In the data rows, the value 500 means zero.
Here are some points:
330:451:441:235:266:504:294:385:289:386:460:339:234:468:524:203:366:175:388:389:447:364:389:383:649:490:516:496:666:347:565:532:662:851:853:512:568:596:897:551:673:481:559:884:518:842:465:641
489:391:499:490:589:433:593:496:464:417:513:550:596:499:432:539:325:600:511:587:475:575:554:486:471:469:431:544:462:464:469:527:430:589:518:536:608:594:671:401:543:502:537:672:530:487:392:540
687:510:412:626:572:591:540:492:589:418:495:681:610:662:508:569:476:662:426:447:492:490:527:459:358:410:609:513:499:520:486:500:509:589:332:480:485:553:497:513:521:616:510:763:412:498:457:532
439:663:501:236:458:409:654:473:371:523:428:536:519:497:446:193:451:431:467:626:657:459:601:528:427:642:425:576:411:467:555:341:300:455:294:481:589:442:418:225:457:569:526:436:488:447:652:547
868:513:523:576:683:442:676:534:715:446:622:661:851:583:468:717:719:713:553:639:557:550:750:577:640:399:642:637:462:590:483:463:452:873:650:663:614:418:596:499:493:524:550:881:515:610:466:743
561:458:573:562:567:537:442:628:652:466:476:522:520:587:568:700:585:590:535:533:455:498:491:614:495:403:541:458:515:529:553:504:691:581:742:533:481:572:679:660:593:440:533:520:452:562:413:502
389:403:562:479:491:530:578:519:365:458:417:357:468:509:543:598:466:541:483:431:479:550:305:581:541:462:478:391:514:457:540:443:492:368:466:521:410:627:421:525:560:435:435:376:482:408:396:469
740:546:446:575:479:528:555:422:578:397:544:600:642:528:429:438:496:474:472:534:426:424:629:500:361:461:433:475:266:454:431:458:434:034:073:392:508:379:171:375:369:483:427:117:477:100:493:286
339:404:455:237:429:450:523:574:289:481:538:389:494:454:595:328:268:468:502:450:397:573:374:575:513:528:433:448:511:515:551:482:495:396:430:528:495:572:345:463:467:457:507:477:443:307:376:521
516:459:427:535:398:570:559:491:535:494:438:528:595:549:506:427:417:598:647:388:498:522:472:528:357:449:440:410:363:567:502:502:407:063:187:431:417:368:190:542:443:461:344:000:478:280:479:262
373:511:429:322:425:395:367:349:325:586:533:449:281:366:376:140:299:243:408:450:535:437:561:339:488:608:591:591:533:449:432:454:421:704:594:483:638:464:696:349:433:523:579:650:523:691:616:627
722:634:510:598:569:640:590:520:601:485:593:623:727:542:541:725:544:465:514:389:478:555:547:416:519:417:516:507:468:424:485:497:341:212:223:523:510:411:225:358:354:429:523:496:538:129:499:436
625:589:489:626:609:611:594:592:594:573:519:626:611:478:467:784:638:650:605:523:645:532:490:571:433:510:553:471:558:602:376:494:294:161:206:494:448:405:051:414:321:434:504:397:517:234:574:422
488:361:529:648:501:597:547:560:558:488:460:517:482:544:540:651:544:588:591:508:497:641:404:570:391:509:530:402:509:505:423:518:541:504:570:517:436:517:562:484:534:575:488:599:461:550:443:530
480:366:365:251:416:360:285:443:534:452:509:479:499:511:465:428:334:514:509:491:349:451:537:417:408:493:468:471:419:608:608:372:535:441:551:539:458:450:472:467:418:512:593:368:375:457:582:565
502:602:582:623:530:560:460:496:618:592:489:535:473:447:558:598:681:496:516:570:649:498:508:495:484:480:521:536:553:469:556:554:479:498:563:493:483:426:619:556:492:510:514:497:555:597:549:451
580:471:508:563:503:464:451:501:608:435:432:615:599:521:457:563:412:617:529:578:397:484:629:431:422:522:489:474:433:570:470:477:414:284:270:523:473:439:135:491:348:509:496:294:497:169:543:392
811:647:569:713:607:649:769:573:677:542:570:617:896:627:553:886:612:581:653:439:480:597:458:521:613:455:620:473:730:462:487:574:633:805:800:523:479:528:695:682:561:511:522:840:555:688:491:680
654:430:356:468:394:563:452:511:563:469:523:527:561:588:473:600:431:575:544:392:372:482:475:468:470:469:474:451:472:602:371:500:556:215:378:447:457:435:225:527:453:438:489:259:466:323:497:384
488:490:376:338:285:510:393:395:417:530:517:439:247:484:441:211:481:313:393:433:583:464:435:420:491:625:556:617:516:520:375:542:517:726:779:482:524:343:854:514:615:605:542:590:488:952:639:582
482:524:547:661:660:587:598:620:491:540:561:463:485:430:604:651:693:539:475:503:481:624:377:714:522:504:507:446:540:473:495:510:630:583:680:490:453:575:657:437:648:514:500:572:408:651:450:560
714:551:565:686:677:585:711:624:657:545:493:620:621:566:475:671:681:799:430:604:580:565:556:604:434:583:593:509:599:542:394:501:546:615:567:505:533:517:613:625:520:577:528:601:462:654:495:525
252:300:436:290:342:399:195:377:329:346:415:339:248:495:541:222:432:399:397:423:381:411:384:432:603:449:445:473:534:480:609:500:616:763:567:540:548:564:596:570:610:543:502:797:508:627:396:578
Here are 10 more points, each followed by its number:
246:566:644:536:621:518:329:542:342:560:482:428:194:427:583:332:671:366:328:505:720:449:518:480:529:577:570:613:543:380:438:531:456:549:546:490:641:431:665:426:545:523:448:541:530:645:503:459 0
402:455:469:629:512:507:392:462:447:511:470:592:494:470:468:339:363:485:478:396:397:490:515:361:464:583:549:448:537:499:431:421:514:609:419:424:560:540:466:389:548:608:534:652:387:502:560:627 1
620:507:548:641:678:482:647:526:638:493:556:514:671:526:506:650:617:651:549:713:500:528:559:670:520:520:451:527:453:469:498:517:512:470:569:492:558:452:614:502:469:444:522:365:479:593:527:479 2
384:488:526:447:526:412:298:420:447:532:542:464:271:397:515:312:512:311:412:443:659:408:583:379:554:430:529:639:485:481:517:530:412:504:527:550:600:462:718:480:479:397:497:414:547:572:495:447 3
362:366:446:239:427:462:596:474:357:502:493:423:446:561:504:223:290:340:518:421:459:581:348:431:509:551:494:439:562:426:450:554:480:549:558:483:511:505:567:431:528:604:533:627:491:483:539:587 4
570:649:628:602:518:552:598:546:580:592:521:525:523:571:555:663:676:527:556:624:626:541:518:507:406:526:434:478:479:454:539:512:479:491:477:451:460:465:593:471:565:560:492:513:506:537:556:462 5
547:388:426:518:462:414:346:356:583:405:557:517:560:543:398:514:365:442:430:520:352:397:636:283:537:474:532:550:338:471:567:491:401:346:472:543:478:397:485:512:407:499:470:352:501:438:608:372 6
757:589:482:577:495:607:700:595:625:480:476:575:693:658:496:783:564:596:577:507:471:502:449:539:645:478:681:537:664:550:554:521:686:991:999:629:438:605:859:783:662:500:554:792:458:999:570:685 7
673:619:680:670:705:484:614:543:689:632:532:528:528:416:573:661:819:636:452:668:703:556:551:651:509:487:491:585:456:598:482:537:529:576:557:519:518:483:643:537:580:456:503:467:611:621:476:466 8
302:467:494:263:469:448:490:471:333:370:398:388:401:494:480:209:374:372:420:507:489:501:389:489:552:556:444:492:560:415:508:568:379:463:435:490:559:469:351:465:472:557:511:554:555:504:513:469 9
Which three of these numbered points are nearest to each point below, looking only along the 3 directions in which the first points spread most? Their numbers follow each, nearest first.
534:602:631:725:602:597:772:580:573:581:452:585:636:528:497:614:581:675:639:649:610:598:453:621:494:644:451:493:700:460:457:537:575:966:832:445:574:564:961:484:751:618:594:795:484:991:623:720 > 7 8 5
556:675:636:751:698:504:705:681:615:625:484:596:696:514:527:621:637:708:637:636:618:581:569:614:472:570:367:491:471:495:428:510:445:321:363:400:525:486:474:391:506:517:462:236:521:401:595:380 > 2 5 8
497:575:576:717:622:597:616:500:484:568:449:480:686:488:576:631:538:605:498:511:520:573:536:434:675:488:617:624:738:465:514:675:590:955:828:511:499:613:693:725:604:622:474:831:566:831:479:663 > 7 8 5
603:551:452:386:477:482:447:440:596:545:572:471:487:521:465:500:553:446:457:510:465:396:528:412:518:547:495:523:398:517:585:463:588:457:665:526:567:370:607:602:462:414:548:412:494:619:625:456 > 1 0 3
368:475:358:420:322:491:258:419:309:471:452:417:257:410:388:226:348:311:349:311:472:388:492:339:551:516:615:537:493:463:420:496:434:408:409:456:551:535:426:552:406:417:462:501:550:471:535:462 > 9 4 3
278:501:580:421:476:441:394:588:382:479:365:490:406:458:586:279:389:594:522:479:524:628:427:551:379:628:438:436:570:504:419:476:572:473:339:446:539:531:369:401:528:572:506:445:469:478:410:519 > 9 6 1
474:423:442:334:390:478:400:491:435:485:560:453:399:516:545:269:388:470:498:445:455:406:530:435:479:438:464:479:508:556:473:538:468:438:395:509:484:432:399:535:467:514:524:487:467:410:452:428 > 9 6 1
473:509:664:611:807:379:684:610:616:453:588:533:661:485:575:712:803:684:576:754:666:624:650:758:530:402:379:507:384:411:592:448:472:642:522:510:588:540:778:289:579:572:525:645:424:556:415:625 > 8 2 5
825:677:514:639:653:481:720:494:728:616:564:637:884:602:440:673:541:609:592:611:494:548:619:503:538:499:535:593:490:507:553:508:447:658:531:519:601:447:526:486:414:441:576:705:557:548:615:620 > 8 2 5
460:420:382:397:451:580:430:520:443:436:492:511:399:473:487:435:481:432:536:434:546:469:444:599:518:402:554:510:602:553:519:520:526:686:687:569:459:535:719:411:637:516:516:722:493:710:437:561 > 0 4 1
346:591:577:397:438:401:205:509:401:593:452:400:342:355:571:253:548:350:376:550:623:424:570:398:462:571:588:661:408:507:515:505:653:510:676:511:589:487:643:628:414:421:497:351:566:683:542:447 > 4 3 0
393:388:486:469:679:301:455:383:466:478:556:518:538:464:386:438:287:465:434:500:444:483:602:407:571:482:538:663:470:516:612:488:411:801:614:601:614:561:738:465:478:507:542:785:546:648:511:625 > 0 1 3
501:372:392:150:267:360:239:304:500:474:502:461:227:400:387:161:440:364:408:485:524:366:629:330:437:453:487:504:385:614:550:402:440:597:586:568:520:342:686:408:529:531:598:560:500:612:529:580 > 3 4 9
441:566:540:324:462:400:401:497:516:549:569:483:287:466:519:405:564:339:457:571:523:453:598:375:474:518:461:478:388:478:512:487:530:434:698:532:553:408:725:433:467:491:573:339:473:571:583:473 > 3 1 0
Now 10 new points, numbered from 0 again:
504:503:526:451:562:402:563:367:422:497:477:482:498:471:389:441:445:528:427:557:454:439:504:392:447:526:421:413:399:451:500:450:413:270:267:450:493:473:345:364:401:473:527:311:478:337:582:441 0
684:729:670:996:668:748:674:608:657:633:534:598:663:451:629:811:874:563:501:548:604:506:381:750:449:537:543:465:474:435:445:485:508:189:116:367:422:464:069:564:392:418:410:263:506:156:518:318 1
413:480:385:187:252:456:377:432:287:458:539:352:292:434:463:166:391:184:425:372:494:387:517:356:709:452:582:611:612:457:602:516:585:990:993:629:550:560:989:634:651:481:568:865:502:909:513:722 2
407:620:577:556:564:507:597:544:464:508:500:453:554:535:583:664:639:531:536:542:502:589:389:539:465:589:412:352:449:401:480:520:428:198:221:427:431:453:176:433:355:514:452:316:465:262:558:398 3
582:487:510:706:512:618:379:431:611:514:456:544:610:496:519:565:524:540:456:423:435:468:408:467:405:477:518:490:509:519:532:532:534:252:276:426:421:408:266:632:411:496:438:235:526:383:533:298 4
409:340:355:153:358:338:274:351:439:446:526:350:415:486:448:290:411:339:434:449:348:480:512:383:596:484:542:531:381:564:605:430:554:624:763:588:536:435:616:565:499:490:517:543:464:651:581:613 5
348:513:611:558:705:518:561:699:456:525:494:491:573:489:627:687:458:602:608:443:462:627:278:656:507:548:511:379:590:512:466:493:586:465:495:540:485:647:392:475:429:448:562:494:457:407:423:565 6
485:506:570:641:605:516:674:542:414:552:509:524:636:537:524:541:520:588:555:533:537:585:450:537:469:579:508:415:473:436:392:488:401:292:151:432:561:512:236:423:384:489:433:391:510:250:485:467 7
386:451:368:513:543:511:469:520:401:555:458:450:433:520:466:465:403:521:517:343:451:522:357:538:520:485:491:537:612:570:488:548:546:502:535:429:416:594:442:478:585:531:458:401:431:636:557:528 8
392:485:429:333:316:512:337:407:306:569:510:415:306:465:490:316:311:298:403:283:443:456:436:305:528:528:627:550:543:524:482:548:479:590:613:551:447:482:533:596:501:485:497:486:482:578:529:508 9
The same question for these:
273:495:443:478:444:519:428:507:235:494:426:421:328:290:531:194:443:423:406:422:469:502:407:588:520:530:518:469:462:429:503:467:575:550:438:395:536:588:391:406:565:552:451:653:446:486:407:566 > 9 5 8
750:398:478:368:443:458:691:529:632:383:516:554:818:660:530:761:405:702:651:683:320:545:494:569:534:469:567:364:507:574:551:433:578:594:612:637:483:576:366:623:440:470:587:728:480:382:422:625 > 6 8 7
622:559:489:742:600:551:554:455:560:504:494:614:649:555:434:618:468:556:472:471:418:508:561:393:511:522:543:520:565:437:467:499:383:418:206:475:538:530:224:472:371:512:502:637:505:236:543:527 > 7 4 3
413:531:424:238:326:384:373:360:313:596:558:335:314:411:395:035:267:133:369:318:467:339:505:271:707:568:592:639:633:417:533:531:553:995:888:531:634:527:966:632:501:490:612:902:578:904:604:714 > 2 5 9
511:602:682:894:885:563:732:655:625:647:445:561:682:502:555:748:676:822:533:591:585:725:467:689:432:533:423:483:593:442:540:499:526:552:385:429:512:620:520:381:620:543:465:565:449:484:433:538 > 6 7 1
434:420:393:266:344:457:362:398:319:469:487:418:256:488:438:186:218:264:333:401:424:418:464:403:490:455:638:511:554:437:540:492:519:735:714:492:486:572:764:484:584:521:567:841:470:700:458:652 > 5 9 2
660:565:633:590:481:445:547:606:725:562:564:447:481:563:566:690:833:680:530:763:602:461:538:614:452:531:424:434:353:571:495:506:679:556:746:473:436:432:739:699:619:531:488:384:497:742:537:460 > 6 8 4
241:400:496:301:335:382:244:419:311:473:465:335:252:381:558:274:317:297:438:461:442:415:452:380:557:581:514:542:554:565:450:500:656:703:765:549:540:632:721:647:560:486:529:496:536:687:475:503 > 5 9 8
470:414:443:415:499:482:456:552:443:387:456:451:406:484:489:507:628:557:476:516:539:494:513:662:513:375:473:512:380:563:484:438:570:601:629:530:536:585:684:509:629:510:474:553:451:580:340:558 > 8 6 9
614:431:472:572:557:488:511:483:543:484:550:567:555:500:465:602:596:521:504:519:540:399:625:527:466:362:538:530:373:612:517:435:398:340:264:588:451:544:333:459:410:430:425:353:511:253:444:375 > 7 3 4
621:475:376:366:374:560:530:579:551:473:568:472:538:583:519:718:468:491:593:425:357:425:374:543:578:418:491:374:552:620:505:560:632:396:696:543:317:522:433:618:478:412:516:444:543:489:463:455 > 6 8 4
697:619:608:782:682:586:746:601:631:503:533:606:714:527:589:779:718:693:512:577:476:524:520:645:654:499:528:465:674:517:508:512:665:874:705:525:460:652:684:553:684:518:533:848:493:736:448:682 > 6 8 7
393:375:382:426:357:426:269:406:454:463:476:500:434:476:402:398:259:540:418:439:393:429:522:343:431:547:494:528:380:585:464:488:402:263:369:473:475:390:349:537:452:489:447:241:532:411:527:367 > 0 4 8
355:386:512:447:560:411:440:475:438:447:559:427:472:498:534:551:500:455:507:479:489:510:478:565:560:431:497:523:452:527:559:492:515:646:605:568:527:559:675:500:568:521:458:515:511:578:409:568 > 8 9 5
